Each row has a name. Each piece below is followed by the name of the row it came from, unless a question asks for something else. Each question is about the rows just above it. Places in a row count from 0.

<216>: [107 194 121 209 121 131 143  56  71 111]
<11>: [134  84 112 134 127 143 111 130 131 145]
<92>: [126 135 128 140 132 133 120 127 120 123]
<208>: [141 127 127 174 168 122 146 129 124  84]
<159>: [129 118 103 119 145 149 153 162 147 150]
<62>: [150  19  88 140 142 144  95 102 114 205]
<170>: [103 125 173  78 105 140 173 136 125 136]
<69>: [116 173 116 184 116 124 153  62  91 122]
<219>: [112 109 146 148 131 129 122 120  91 110]
<125>: [126 128 129 128 128 128 128 128 126 130]
<163>: [115 127 138 129 131 130 126 131 111 144]
<179>: [149  50 104 129 195 122 242 182 164 110]
Count the entries of [134  84 112 134 127 143 111 130 131 145]:
10
Repeated in <69>:
[116]
Number of entries in [141 127 127 174 168 122 146 129 124  84]:
10

<7>: [104 120 189 147 127 197  89 105 103 102 111  98 125 175 118 101 184 135
 130 163 106  59  92 121 120  75]
<96>: [128 133 105 117 143 150  86 128 121  89 150 121 191 186 108 201 135 121
 172 196 167  86 161 108 104 174]
<124>: [ 99 116 216 139 204 126 100 126  97  74 124 115 144 139 220 162 157 104
 129  45  91  99 169 143 116 165]
The value that <7> holds more than once:
[120]
Changed <96>: [128 133 105 117 143 150  86 128 121  89 150 121 191 186 107 201 135 121
 172 196 167  86 161 108 104 174]. Place and old value:
14, [108]
Which row holds [128 133 105 117 143 150  86 128 121  89 150 121 191 186 108 201 135 121
 172 196 167  86 161 108 104 174]?
<96>
Where does [ 99 116 216 139 204 126 100 126  97  74 124 115 144 139 220 162 157 104
 129  44  91  99 169 143 116 165] differ from <124>, and what was there?
19, [45]
How many entries does [ 99 116 216 139 204 126 100 126  97  74 124 115 144 139 220 162 157 104
 129  45  91  99 169 143 116 165] have?
26

<137>: [135 156 142 154 128 148  96 145 102 137 143 169  94  95 183 148 146 205
 182 222 182 139 101 170 188 154 119  98 147 124 143 115 104  96 130 119
  87 148  95 114 104 108 123 146  79  89 119 161 167 151 135  53  94 174
  87 120  84 183 122 145 145  90 118  82]
<72>: [155 156 142 154 128 148  96 145 102 137 143 169  94  95 183 148 146 205
 182 222 182 139 101 170 188 154 119  98 147 124 143 115 104  96 130 119
  87 108  95 114 104 108 123 146  79  89 119 161 167 151 135  53  94 174
  87 120  84 183 122 141 147 126 134 172]
<17>: [150  88 141 128 109 164 155 141 119 113  69 144  87  96 147 226 121 168
 207 184 154  88  55 166 179 119 139 122 143 200 141 132 137 141  90  91
 142  67 103 119  98 176 141 152 118  95 140 131 156 119 166 116 135  88
 145 111 103 182  95 116  81 122 116 124]
<107>: [118  88 141 128 109 164 155 141 119 113  69 144  87  96 147 226 121 168
 207 184 154  88  55 166 179 119 139 122 143 200 141 132 137 141  90  91
 142  67 103 119  98 176 141 152 118  95 140 131 156 119 166 116 135  88
 145 111 103 182  95 116  81 122 116 124]
[135 156 142 154 128 148  96 145 102 137 143 169  94  95 183 148 146 205
 182 222 182 139 101 170 188 154 119  98 147 124 143 115 104  96 130 119
  87 148  95 114 104 108 123 146  79  89 119 161 167 151 135  53  94 174
  87 120  84 183 122 145 145  90 118  82] is in which row?
<137>
Put [141 161 135 123 205 174 143 128  87 146 130  53 143  96  79 172 104 155
  98 137 148 122 156 119 108 124 182 142 170 167 147  89 154 104 148  87
 222 145 169  96  95 101  84 183  94 183 114 126 139 188 154 102 120  95
 108 147 119 151 134 146 119  94 182 115] back in order: which row is it?
<72>
Changed <107>: [119  88 141 128 109 164 155 141 119 113  69 144  87  96 147 226 121 168
 207 184 154  88  55 166 179 119 139 122 143 200 141 132 137 141  90  91
 142  67 103 119  98 176 141 152 118  95 140 131 156 119 166 116 135  88
 145 111 103 182  95 116  81 122 116 124]. Place and old value:
0, [118]
Number of entries in [155 156 142 154 128 148  96 145 102 137 143 169  94  95 183 148 146 205
 182 222 182 139 101 170 188 154 119  98 147 124 143 115 104  96 130 119
  87 108  95 114 104 108 123 146  79  89 119 161 167 151 135  53  94 174
  87 120  84 183 122]:
59
How many entries does [150  88 141 128 109 164 155 141 119 113  69 144  87  96 147 226 121 168
 207 184 154  88  55 166 179 119 139 122 143 200 141 132 137 141  90  91
 142  67 103 119  98 176 141 152 118  95 140 131 156 119 166 116 135  88
 145 111] have?
56
[118  88 141 128 109 164 155 141 119 113  69 144  87  96 147 226 121 168
 207 184 154  88  55 166 179 119 139 122 143 200 141 132 137 141  90  91
 142  67 103 119  98 176 141 152 118  95 140 131 156 119 166 116 135  88
 145 111 103 182  95 116  81 122 116 124] is in which row?
<107>
Count the entries of [135 156 142 154 128 148  96 145 102 137 143 169  94  95 183 148 146 205
 182 222 182 139 101 170 188 154 119  98 147 124 143 115 104  96 130 119
  87 148  95 114 104 108 123 146  79  89 119 161 167 151 135  53  94 174
  87 120  84 183 122 145 145  90 118  82]:
64

<140>: [117  87 195 102]
<152>: [ 25 213  19  53]
<67>: [ 91 205 201 100]
<109>: [191  79  81 111]
<21>: [189  76 203  93]
<114>: [181  52 187  52]
<116>: [115 213  85 105]
<24>: [109  55 167 112]
<32>: [70 89 89 42]
<86>: [117  87 180 181]
<19>: [189  94  76 203]
<197>: [131 199  78 127]
Which value appears more than once in <32>?
[89]
Which row holds this, read backwards? [ 94 189]
<19>
[ 76  94 189 203] is which row reordered?
<19>

<136>: [ 98 178 215 129  23 198 124 102]
<73>: [180 180  64 234  41 180 165  32]
<91>: [129  23  98 102 178 215 198 125]
<78>: [143 179 175  17 145 132  70  95]
Which value appears more than once in <73>?
[180]
[180 180  64 234  41 180 165  32] is in which row?
<73>
Which row holds these entries in another order? [102 215 178 198 124  23 129  98]
<136>
Count the entries of [143 179 175  17 145 132  70  95]:
8

<164>: [ 98 192 154 141 144 121 122 120 194 109 148 170 112 125  78  83 193  91
 159 149 137  98 166 117 135 126 130 115 156 143 111 111 126 117 133 120
 123 146 113 103 137 197 155 130 105 147 177  61 115 110 182 155 174 150
 110 122 124 180 136 122 101  64  93]
<3>: [ 85 100 202 197 125 148 181 159 134 133 178  80  83  93 129 162 124 118
 125  88 108  85 117  86 147 173 114 104 121 139 123 153 171 127 110  97
 197 134 117 186 132 135 163 134 161 112 134 124 128 133 124 121 108 117
 124 100 161 178  78 164 154 172 142]
<33>: [115  72 169 175 130 142 170 129 141 149 180  83  85 133 135 166 116 125
 123  82 124  79  99  89 129 178 113 105 115 135 125 147 170 125  81 111
 219 156 147 153 119 111 157 116 156  86 115 128 144 126 142 106 101 127
 102  98 139 181  62 134 185 176 154]
<16>: [160 113 111 160  93 124 144 108 111 161 127 100 127  60 150 115 104 115
 115 134 135 146 134 150 200 139 180  63 104 125 132 164  88 102 160 167
 153 105 199 110 106 159 186 144 156 142 127 136 155 135 112 143 127  98
 166  95 173  63 109  65 138 126 135]
<158>: [108  63 180 200 127 159 166 160 167 164 156 106 110 105 139 155 111 126
 125  60 127  95 104  88 135 146  93 102 134 136 127 138 160 135  63 113
 199 127 115 161 135 153 186 124 150 104 112 100 115 135 142 132 115 111
  98 109 144 150  65 143 160 173 144]
<176>: [112  69 190 190 119 150 179 141 179 130 160  99 102 119 124 153 130 109
 103  92 103 110 101  97 121 155  92  94 119 123 119 152 158 124  70 110
 194 122 143 174 129 150 175 127 170 130  99 131 131 126 152 130 116 110
 126 100 146 171  60 133 164 164 157]
<162>: [103 105 162 187 119 138 159 152 174 159 141  86  82 100 144 160 112 146
  91 101  97  95 102  93 136 191 141 112 143 141 131 167 163 134  63 105
 221 132 109 165 134 146 172 129 156  99 129 100 145 137 123 105 126 118
 113 106 158 161  56 146 158 161 148]
<150>: [115  93 177 197 112 155 149 130 148 174 192 110  98 122 146 166 120 111
 110  64 103  83 101 109 147 182 130 111 124 135 117 143 170 122  78 117
 194 155 113 150 123 125 193 136 154  91 126 119 137 141 122 121  98 133
 115 105 137 180  61 144 156 159 126]
[156 159 126 115  93 177 197 112 155 149 130 148 174 192 110  98 122 146
 166 120 111 110  64 103  83 101 109 147 182 130 111 124 135 117 143 170
 122  78 117 194 155 113 150 123 125 193 136 154  91 126 119 137 141 122
 121  98 133 115 105 137 180  61 144] is which row reordered?
<150>
One entry of <33> was changed: [115  72 169 175 130 142 170 129 141 149 180  83  85 133 135 166 116 125
 123  82 124  79  99  89 129 177 113 105 115 135 125 147 170 125  81 111
 219 156 147 153 119 111 157 116 156  86 115 128 144 126 142 106 101 127
 102  98 139 181  62 134 185 176 154]. Where, and from what?
25, [178]
q: [108  63 180 200 127 159 166 160 167 164 156 106 110 105 139 155 111 126
 125  60 127  95 104  88 135 146  93 102 134 136 127 138 160 135  63 113
 199 127 115 161 135 153 186 124 150 104 112 100 115 135 142 132 115 111
  98 109 144 150  65 143 160 173 144]
<158>
Put [173 144 108  63 180 200 127 159 166 160 167 164 156 106 110 105 139 155
 111 126 125  60 127  95 104  88 135 146  93 102 134 136 127 138 160 135
  63 113 199 127 115 161 135 153 186 124 150 104 112 100 115 135 142 132
 115 111  98 109 144 150  65 143 160] back in order: which row is it?
<158>
Changed <162>: [103 105 162 187 119 138 159 152 174 159 141  86  82 100 144 160 112 146
  91 101  97  95 102  93 136 191 141 112 143 141 131 167 163 134  63 105
 221 132 109 164 134 146 172 129 156  99 129 100 145 137 123 105 126 118
 113 106 158 161  56 146 158 161 148]. Place and old value:
39, [165]
[115  93 177 197 112 155 149 130 148 174 192 110  98 122 146 166 120 111
 110  64 103  83 101 109 147 182 130 111 124 135 117 143 170 122  78 117
 194 155 113 150 123 125 193 136 154  91 126 119 137 141 122 121  98 133
 115 105 137 180  61 144 156 159 126] is in which row?
<150>

<65>: [ 12  87 248 143]
<153>: [202 131  51 141]
<20>: [ 72 110 200   1]
<6>: [169  72 111 182]
<85>: [154 124 102 131]
<148>: [ 81 154 141  51]
<157>: [145 199 130  77]
Changed <6>: [169  71 111 182]. Place and old value:
1, [72]
Count the entries of [145 199]:
2
Changed <157>: [145 198 130  77]. Place and old value:
1, [199]
q: [202 131  51 141]
<153>
One entry of <20> was changed: [ 72 110 200   2]. Where, and from what?
3, [1]
Changed <157>: [145 199 130  76]. Place and old value:
3, [77]

<60>: [111 221 168  77  93]
<81>: [ 52  52  39 188  52]
<48>: [188  52  39 188 186]
Which value appears more than once in <81>?
[52]
The value that <48> holds more than once:
[188]
Where does [188  52  38 188 186] differ from <48>, and what was there?
2, [39]
[186 188  39  52 188] is which row reordered?
<48>
Number of entries in [ 52  52  39 188]:
4
Changed <81>: [ 52  52  39 188  51]. Place and old value:
4, [52]

<156>: [185  77 116 172]
<187>: [134  19 199 225]
<37>: [128 204 175 148]
<94>: [187 236 154 134]
<141>: [160  26 130 210]
<39>: [188 187 187 184]
<111>: [ 99  81 192 152]
<174>: [174 122 224 224]
<168>: [214 105  90 157]
The value that <39> holds more than once:
[187]
Which row holds [172 116  77] read backwards?
<156>
One entry of <111> was changed: [ 99  81 193 152]. Where, and from what?
2, [192]
Repeated in <174>:
[224]
Number of entries in [214 105  90]:
3
Number of entries in [214 105  90 157]:
4

<47>: [116 153 155 161 120]
<59>: [151 155 229 118 129]
<25>: [128 129 153 162  76]
Count the entries of [128 129 153]:
3
Which row holds this, read backwards? [155 153]
<47>
Where does [151 155 229 119 129] differ from <59>, and what was there?
3, [118]
Put [118 129 151 155 229] back in order: which row is it?
<59>

